In the data rows, 128 means zero.
A hidden rule labels the rows of this table. It goes by one to three of the table's principal directions, not those with the most spread.
[128 130  99 116  86 122 145 135 116 137 139 111 113 117 135 144 132 122
 148 127 115 129 151 121 141 116 145  99 110 135 140 126 176 129 109 108
 127 103 121  84 159  99 137  86  89] B
[186 115 142 143 132  88 165 142  97  97  60 127 176 161 103  80 131 122
 126 100 177 117  86 146 125  90  94 136 111  82 146 110 127 135 120 117
 195 137  73 183 115 118  68 107 125] V
[173 126 143 104 126 125 136 144 132 180 130  46 133 133 155  93 175 164
 123 173 123  76 176  97 158  78 136  85 138 152 188 133 124 126 109 117
 142  86  99  76 147  30 139  62  17] Q
[147 118 181 110 208 188 146 149  92 121  93  94 141 125 128  69 181 187
  61 176 160 120 135 129  93 125 119 167 120 135 126 160  10 122 142 136
 113  99 154 189 109 144 138 132 144] V
[169 132 167 128 166 109 141 115  98  96  88 127 146 129 101  97 150 125
 131  88 129 141  88 142 130 119  74 128 130  73 144  83 121  94 121 106
 186 113  81 164  98 122 118 138 165] J
[103  96 109 118  91 157 102 144 149 141 130 126 160 167 150 143 142 123
  36 126 142  75 156 148  98 145 143 119  93 131 131 194  47 128 116 176
  35 121 154 127 115 120 116  77 105] V
[129 143  73 184  89  77 112 160 186 136 130 120 149 138 129 122  47 119
 112 145 119 110 125 130  87 127 117 118 127 114  90 140 129 101 103 131
 111 164 126 125 114 152 122 104  98] V
[129 146 125 103 139 161 124 121  74 133 125  79 104  43 112  96 161 141
 144 143 100 145 122 109 150 135 111 144 139 130 144  77 167 109 155 107
 108  80 127  68 137 116 165 126 136] J
[132 134 152 110 166 180 138 154 110  99  95 126 160  55 128  96 204 164
  94 120 112 179 111 122 146 133  59 145 123  50 159 101 138  67 130 101
 155  59 131 111 120  94 118 147 142] J
[ 94 161 118 126 171 165  92 136 155 131 135  95 109  68 133 116 131 148
 127 133  98 137 114 132 124 166  98 166 151 139 100 115 121  86 138 148
  76 129 175 108 102 186 170 186 172] F
[177 126  93 158 128 116 155 145  81  72  19 141 155 155 132 132  66 102
 137  80 170 152  54 171 145 150  98 149  94  85 111 147 161 110 103  86
 192 148  60 138 119 159  95 194 144] V
[ 63 131  95 174  76 111  89  92 155 117 215 158  59 117 156 181  50  92
 161 142 111 180 147 112 122 159 182 140 156 166  80 147 192 144 139 128
  91 156 166  82 177 183 128 151 127] F
[ 94 129 114 172 119 104  82 152 185 110 175 152 125 119 144 146  91 128
  79 151 106 145 126 119  73 136 114 126 138  78  88 141 102 108 144 142
  79 149 182 125 120 154 123 109 129] F
[104 156 133 125 155 157  92 156 178 128 170 119 122 114 124 131 150 135
  86 141  91 142 157 140  90 147 106 115 153 125  99 128  79  92 125 156
  76 116 189 142  88 162 171 118 146] J
[115 140 180  94 147 148 154 178 188 145 208 170 169  49 111 123 184 202
  65 206  61 126 181  88 103 129  98  87 146  99 154 131  60 108 187 103
 102  76 205 109 100  24 172  28 109] J
[181 113 153 120 142  96 140 111  77 100  99 141 114 191 142 154 114  99
 135 123 157 118 115 136 137  97 137 100 113 126 149 144 132 157 143 106
 153 127  99 128 127  99 109 128 100] B
[127 136 117 155 122 122 116 132 122 121 125 147 144  71 110 112 122 125
 125 141 107 167 122 107 127 124  83 138 129  86 124  75 179  76 133 114
 145 117 132  93 117 114 128 148 130] J
[119 119  98 149  96 140 125 135 118 110 111 130 130 140 122 141  92 100
 110 109 142 143 111 156 126 160 147 132 128 120 110 144 130 133 122 119
 127 130 100 136 135 153 108 124 144] B
[119 126 168 126 144 120 188  89  94 196 143 129 112  93  68  96 144 189
 221 179 126 126 164 106 146 100 159 127 151 199 146  69 141 146 142 113
 214 119 105 145 171  85 137 132 142] J
[182 172 140 164 177  99 110 124 117 135 103  72 121 110  99  70  60 136
 153 155 107 127 101 120 104 139  76 129 164 124 102  44 111  58 128 103
 158 151  86 124  69 139 185 162 144] J
[108 116 126 109 156 179 126 119  97 125 103  99  97 105 172 143 165 159
 123 136 134 146 126 126 156 134 137 149 112 135 148 175 138 116 126 115
 112  76 136  88 172 129 122 179 115] B
[147 136 109 130 123 123  94 140 127 145 138 109 104 147 157 143 123 121
 141 143 116 137 150 108 135 111 138 101 129 132 120 120 157 130 106 133
 128 144 136  84 135 114 168 134  75] B
[100 142 163 141 157 123 152  97 126 131 152 148 105  98 108 116 125 142
 146 148 114 140 148 126  91 138 131 155 132 153  99 135  91 122 112 126
 141 124 149 170 132 180 135 164 171] J
[124 147 141  83 123 115 183 148 167 184 172 132 140 112  98 135 124 179
 157 182  95  78 175 106 130 113 156  77 139 180 161 125 100 157 163 103
 125 102 141 135 121  50 154  42 117] Q
[174 105 184 156 125  72 136 106 115 126 131 136 146 197 128  88 108 132
 123 133 162 103 129 117  98 100 134 118 131 108 132 126  62 160 111 131
 183 170  82 178 128 100 104  90  99] B
[155 140 174 153 164  97 106  92 127  99 127 140 126 145 130  94 100 110
 141 101 132 149  95 116 116 138  94 156 149  96 109  91 109 111 111 126
 171 170  97 168  94 163 134 179 164] B
[180 107 104 128 106  93 149 125  82 160  61  94 138 179 136 132  66 126
 125 155 160  52 135 132 140 101 149  96  87 164 160 156 119 136 119 106
 133 121  63  99 126  68 110 100  68] J
[ 92  80  84 163  81 135 112 150 188 132 111 162 164 219 161 177 107 116
  53  91 158 104 136 166  94 149 162 118  83 105  98 224  62 128  62 168
 108 166 125 182 140 160  89 120 121] J
[127  84  85 115  55 127 120 114 101 123 120 146 112 183 189 199 117  75
 123 105 159 117 144 119 175 113 185 102  82 137 160 183 202 169 109 123
 110 127 107  59 179  82  90 119  54] J
[126 173 180  74 146 118 147 120 180 193 200 132 139 110  88 128 161 146
 165 164  65  68 181 115 114 126 129  73 172 183 153  91  68 149 156 143
 104 124 157 132  84  69 192  82 131] B
[ 97 139 134 132 152 156 143 133 140 114 156 141  96 126 123 149 129 140
 159 127 130 168 134 142 118 153 144 143 139 156  87 115 130 117 131 133
 137 155 176 154 134 177 156 166 173] B
[ 95 126 140 139 158 138 103  94 133 103 116 153 149  94  98 108 167 106
 108  86 128 136  68 149 115 146  93 191 148 101 116 126 109 130 159 167
  95 138 142 171 114 206  97 193 207] V
[111  99 115  99  87 156  68 114 149 117 143 134 131 201 175 170 167  71
  87  51 149 104 134 158 157 150 150 124 115 138 136 174 123 157 100 196
  63 161 142 112 120 146 123 125 111] J
[135 148 141 136 147 108 124 121 137 128 136 101 118 133 119 118 146 132
 152 116 112 126 117 144 103 119 105 114 146 115 119 107 110 109 119 137
 129 130 131 134 128 146 145 135 130] F
[120 148  98  55 103 186 179 195 153 127 114 130 190  58 140 153 198 134
  73 146  93 109 149 121 150 128  96  89  96  88 200 156 147 101 155  89
  63  21 156  67 111  29 111  69  88] B
[ 93  87 120 178  90 100 107  94 124 116 134 167 105 208 127 155  58 109
 142  89 176 138 115 161 109 152 181 145 122 142  82 153 105 169 109 160
 148 194 106 185 159 191  84 139 170] B
[ 93 102  96 126 134 189 130 141  94 112  86 106 110 136 135 138 159 146
 101 102 159 155 114 168 126 150 154 158 101 129 108 176 108 131 109 141
 111 102 134 158 168 190 110 149 163] J
[ 92 107 138 149  95 128  60 106 170 103 196 134 123 151 171 125 150  94
  61 105 130 137 137 116  96 137 133 148 141  96 114 160  95 133 119 180
  51 145 166 126 138 163 108 103 108] B
[133  78 137 113  71 103  99  81  96 147 166  91 108 135 150 105 149 122
 100 122 139  74 142  99 163 110 179 133 126 158 167 167 130 196 138 144
  91 122  97  81 179  89 114  33  69] B
[153 154 149 120 188 158 161 118  74 110  75 104 137  54  69  61 174 134
 169 109 124 183  84 121 154 124  74 172 149  98 139  27 178  82 133  92
 207  94  83 165 107 151 132 186 201] J
[117 118 128 142 150 163 108 113 107  99 119 155 115 128 132 141 119 105
 112 116 138 181 112 123 131 152 123 158 125 112 106 105 146  98 130 125
 136 138 132 141 114 162 134 192 174] V
[ 97 138 141  75 144 182 151 160 151 161 157  90 123  84 147 116 224 183
 129 160 116 110 170 121 142 117 154 131 138 167 152 175 101 169 135 147
  95  86 184 116 166 113 140  98  95] V
[159  94 115 150 110 112 133 125  81 160 117 101  72 199 192 152  43 158
 162 200 180 107 158  99 148 112 226 118 110 207 115 197 126 201 122 104
 159 175 104  83 196  94 142 130  32] F
[112 135  93 128 129 152 106  99 114 138  84 109 127 133 108 126 114  97
 153  73 137 118  93 163 146 165 123 163 127 159 109 108 145 112 107 160
 110 153 100 139 109 197 138 202 188] B
[160 103 179 167 119  48 137  77 119 112 139 202 127 210 139 163  60  82
 154 126 154 111 114 117 107 113 150 109 126 114 122 135 105 171 131 116
 187 201  89 155 127 103  95 156 116] B
[161  83 117 142  99 113  98 138 102 114 164  67  59 208 222 127 109 147
 109 159 178 136 157  85 140  90 215 123 113 155 115 201 136 196 103 122
 127 163 132  95 209 120 143  56  12] F
[127 138 121 143  88  81  80 110 163 110 180 155 126 166 122 146  82  55
 109 103 114 117 131 128 100 132 127 108 148 118 111 107 132 138 136 155
  76 163 136 134  86 150 125  91 133] B
[141 127 123 135 134 149 146 134  86 113  77 112 141  88 153 108 109 152
  97 163 141 126 124 129 129 140 102 155  98 124 143 174 117  93 130  98
 108  78 121  78 137 111 107 155  95] B
[115 133 138 124 125 115 130 141 125 134 200 131  95  81 104 124 122 148
 128 192 103 141 165  90 107 107 147 113 147 148 120  88 143 139 187 115
 100 116 186 107 131 101 157  51 122] J
[150 155 137 104 178 155 168 165 136 104  96 136 148  92 140 135 151 154
 115 140 104 153 121 121 130 132  81 119 110  88 141 131 127  75 121  78
 152  86 139 125 100 101 150 160 134] B
[103 104  94 209  95  79  81 110 165 124 149 172 130 180 137 134  40 115
 103 123 143 141 119 120  66 138 138 154 109 111  54 141 103 110  91 165
 116 218 142 166 129 201 129 151 144] J
[108 143 102 157 119 142  63 120 137  78 140  88  92 108 161 135 102  81
  97  97 117 168  99 147 128 163  99 147 155  95 111 125 166  73 131 131
  67 104 133  77 122 182 114 157 132] Q
[ 98 119  82 169  88  99  98 110 146 164 159 111  84 151 140 145  59 117
 147 144 125 114 163 112 107 129 175 129 115 176  81 127 150 121  82 150
 112 178 135 114 149 171 155 129 113] V
[121 166 141 119 166 140 164 143 137  94 120 194 140  67  99 163 140 129
 180 112  90 196  95 138 145 149  73 122 142  82 126  76 187  87 157  84
 184 114 149 119 104 119 140 202 188] F
[120 140 107  99 119 161  83 118 140 141 146 108 112 149 141 145 177  96
 150  81 114 145 135 136 162 134 133 116 146 145 132 107 169 132 105 167
 104 135 134 105 128 147 163 153 122] B
[144 134 121 121 119 138 190 160 122 135  69 120 204  68  88  83 153 159
 109 137 127 104 104 138 130 126  81 133 112  88 168 118 115  96 141  95
 148  76  90 129 118  74  88 101 129] F
[133 166 159  98 138 106 121 119 175 172 149 137 175  99  96 111 135 137
 140 139  81  63 136 128 122 135  79 103 158 142 161  96  84 116 161 152
  86 124 137 107  66  78 150 118 133] F
[ 81 126 133 155  72  85  85 114 206 150 236 147 135 138 106 133 134  93
  99 127  95 100 162 120  68 125 141 104 162 121 105 106  90 139 136 187
  60 167 175 142 119 140 131  49 124] B
[ 87 176 108 118 156 176  87 162 163  83 158 143 125  58 124 140 124 117
  92 137  92 177 107 144 104 175  78 154 159 109  97 118 132  87 193 141
  23 101 220 104  77 187 150 160 183] F
[103 111 124 119 159 195 101 153 150 140 105 106 137 158 172 125 163 175
  87 130 159 124 128 148 130 153 143 160 123 145 115 199  58 138 115 173
  93 140 162 147 142 161 131 170 124] F
Which label does each new row get?
[130 133 156  99 213 190 189 158 121  92  19 168 202  98 113  99 215 159
 112  85 159 162  79 149 139 126  52 187  88  56 151 127 108  83 100 119
 198  92 121 223  92 157  72 238 211] -> F
[133 136 112 140 135 113 143 127 109 174 106 102  83 175 133 159  59 153
 197 169 146  98 153 151 127 126 180 101 127 212 105 150 117 154 118 127
 150 156 119 116 152 134 149 160 105] -> F
[146 151 119 100 121 112 181 153 122 139 117 151 147  86 111 155 104 147
 153 170 100 104 132 124 140 123 118  90 118 140 157 135 149 134 176  78
 124  92 134  78 120  55 137 101 106] -> F
[116 127 117 104  86 107  98 112 167 158 202  90  79 195 175 170 109  92
 116 141 121  63 191 122 119 118 199  83 133 206 131 187 103 176 112 160
  41 139 154 102 138 125 152  58  62] -> B
[109 147 162  93 158 190 169 137 113 140 135 122 123  57 115 124 194 167
 163 152 109 159 146 129 165 145 124 133 154 147 156 111 143 123 153 104
 159  75 145 100 149  90 138 155 137] -> Q
[115 150 144 145 151 113 126 132 163 146 145 123 140 109 103 107 123 159
 126 145  97 115 125 133  79 138 102 123 146 111 105 113  64 102 128 137
 118 135 144 156 110 144 152 125 156] -> Q
[139 121 145 128  95 109 151 121 125 158 168 130 121 113 144 124  92 157
 146 180 120 108 171  89 144 128 157 109 127 167 143 133 133 142 135  99
 146 134 123  71 150  52 151  81  68] -> J
[128 148 140 139 160 118 128 129 156 105 155 117  99 118 121 128 118 132
 141 110  98 161 112 128 119 146 119 125 154 108  99 105 128 102 113 101
 163 139 125 162 116 165 166 130 171] -> Q
[ 94 127 142  84 148 166 125 125 166 137 161 160 126 144 137 169 172 138
 128 109 110 133 131 130 142 147 152 116 142 136 138 154  99 163 147 142
 107 125 156 157 129 127 145 138 166] -> Q
[160 111 101 160  96 108 143 123  88 146  92 103 151 121  99  84 104 135
 123 142 138 130 123 111 126 105 121 123 112 109 139  89 152  97 109 101
 169 113  62 120 143  93 119  94 101] -> V
[ 49 186 160  71 180 192 144 116 151 105 195 187  88  28  71 178 181 131
 199  99  64 191 119 172 155 199 113 147 191 175 107  92 160 135 207 134
  98 101 221 132 105 192 174 193 255] -> V
[139  91 137 122 124 128 133 121 119 116 105 126 124 202 167 132 120 132
 109  95 177 103 124 138 138 133 168 146  96 143 121 192  86 172  88 141
 146 167 106 172 143 151 113 122 122] -> Q
[150 129 150  95 137 139 135 114 114 153 129 144 117 163 151 167 144 120
 154 133 117 119 158 116 153 122 150  87 120 150 151 135 128 147 110 117
 154 128 114 103 129  76 161 153  96] -> V
[119 137 179 127 158 127 180 105 102 186 162 160 145  35  33  82 158 171
 165 210  93 131 169  79 112 100 114 132 151 157 144  17 129 103 179 111
 178 107 143 144 112  68 155 117 169] -> V
[ 82 123 109 124  63  97 113 121 217 173 213 170 120 217 119 207  90  84
 150 111 116  81 178 153 116 138 200  60 154 190 116 148 109 183 126 176
  89 182 150 155 123 121 128  69 125] -> Q
[159 130 143 102 194 158 112 144 105 105  74  91 105 157 152 125 150 126
 131 103 162 130 108 146 172 121 119 150 130 143 135 128 143 131 122 136
 155 135 123 149  98 158 127 180 144] -> F
[134 178 204  57 205 177 190 147 152 111 162 179 158  53  95 134 221 168
 147 140  67 164 134 122 138 147  67 108 157 109 159  88 103  95 179  90
 151  78 184 137  78  71 185 149 178] -> B
[ 90 175 121 143 100  94  83 113 196  90 235 163 102  80 103 154 118  62
 162  76  56 188 116 118 111 157  89 114 181  84  90  30 207  86 145 136
  98 161 177 106  91 171 172 119 184] -> Q
[199  96 168 118 138  79 155 123 102 115  73 108 146 225 149 122 135 121
 114 100 176  66 114 149 137  84 134  93 103 112 169 173  80 164 100 116
 184 132  58 167 127  81  82  86  79] -> F
[ 92 146 158  72 152 149 187 175 200 142 200 179 144  69 139 173 176 200
  95 196  65 123 186  93 108 121 126  80 117 119 158 179  82 122 169  85
  94  59 216 120 126  45 157  58 116] -> B
[172 133 134 140 140  78 160 124 102 130  90 125 116 167 124 136  71 125
 162 149 145 103 121 139 127 104 146 105 124 151 131 156 124 160 125  93
 178 131  82 145 133 119 109 130 105] -> V
[112 112  84 149  82 113 136 135 154 122 106 153 160 170 111 147 101  92
 108  85 145 120 108 157 113 136 142 122 110 106 116 150 126 137 101 137
 129 143  95 179 128 158  84 113 153] -> Q
[ 78 158 174 132 154 131 111  81 159 154 185 151 132  52  56  94 162 117
 153 129  84 129 134 130 113 150  99 163 193 156 118  61 111 119 164 170
 112 131 157 159  93 173 135 162 211] -> B
[154 111 138 157  96  77 131 106 101 120 133 108 106 143 156 120  70 128
 135 155 145 112 127 112 133 113 152 118 130 131 144 160 137 153 136  93
 144 121  85  87 169  90  95  89  65] -> F
[ 91 133 144 103 136 147 119 130 149 113 163 139 122 104 125 142 156 135
 107 115 112 119 127 148 119 154 124 138 139 135 123 152  94 142 162 151
  69 117 180 132 118 152 131 109 164] -> F
[130 128 144 142 145 149  93 101  91  95 101 115 103 146 162 111 113 103
 118 106 159 158 119 139 132 146 121 169 128 124 117 146 124 123 100 139
 125 121 110 134 127 184 101 192 137] -> J
[123 106 101 194  75  64 127 110 151 170 138 152 125 193 140 153   9 115
 128 186 152  84 165 116  84 114 183 108 112 173 101 174 101 147 104 131
 129 175 104 133 147 121  97 119  75] -> J
[101 103  99 200  72 113  78 112 143 151 165  77  93 161 177 105  57 134
  96 165 153 117 167 114  85 142 177 149 126 160  81 174  91 120  75 159
  88 165 128 101 176 168 124 108  62] -> J
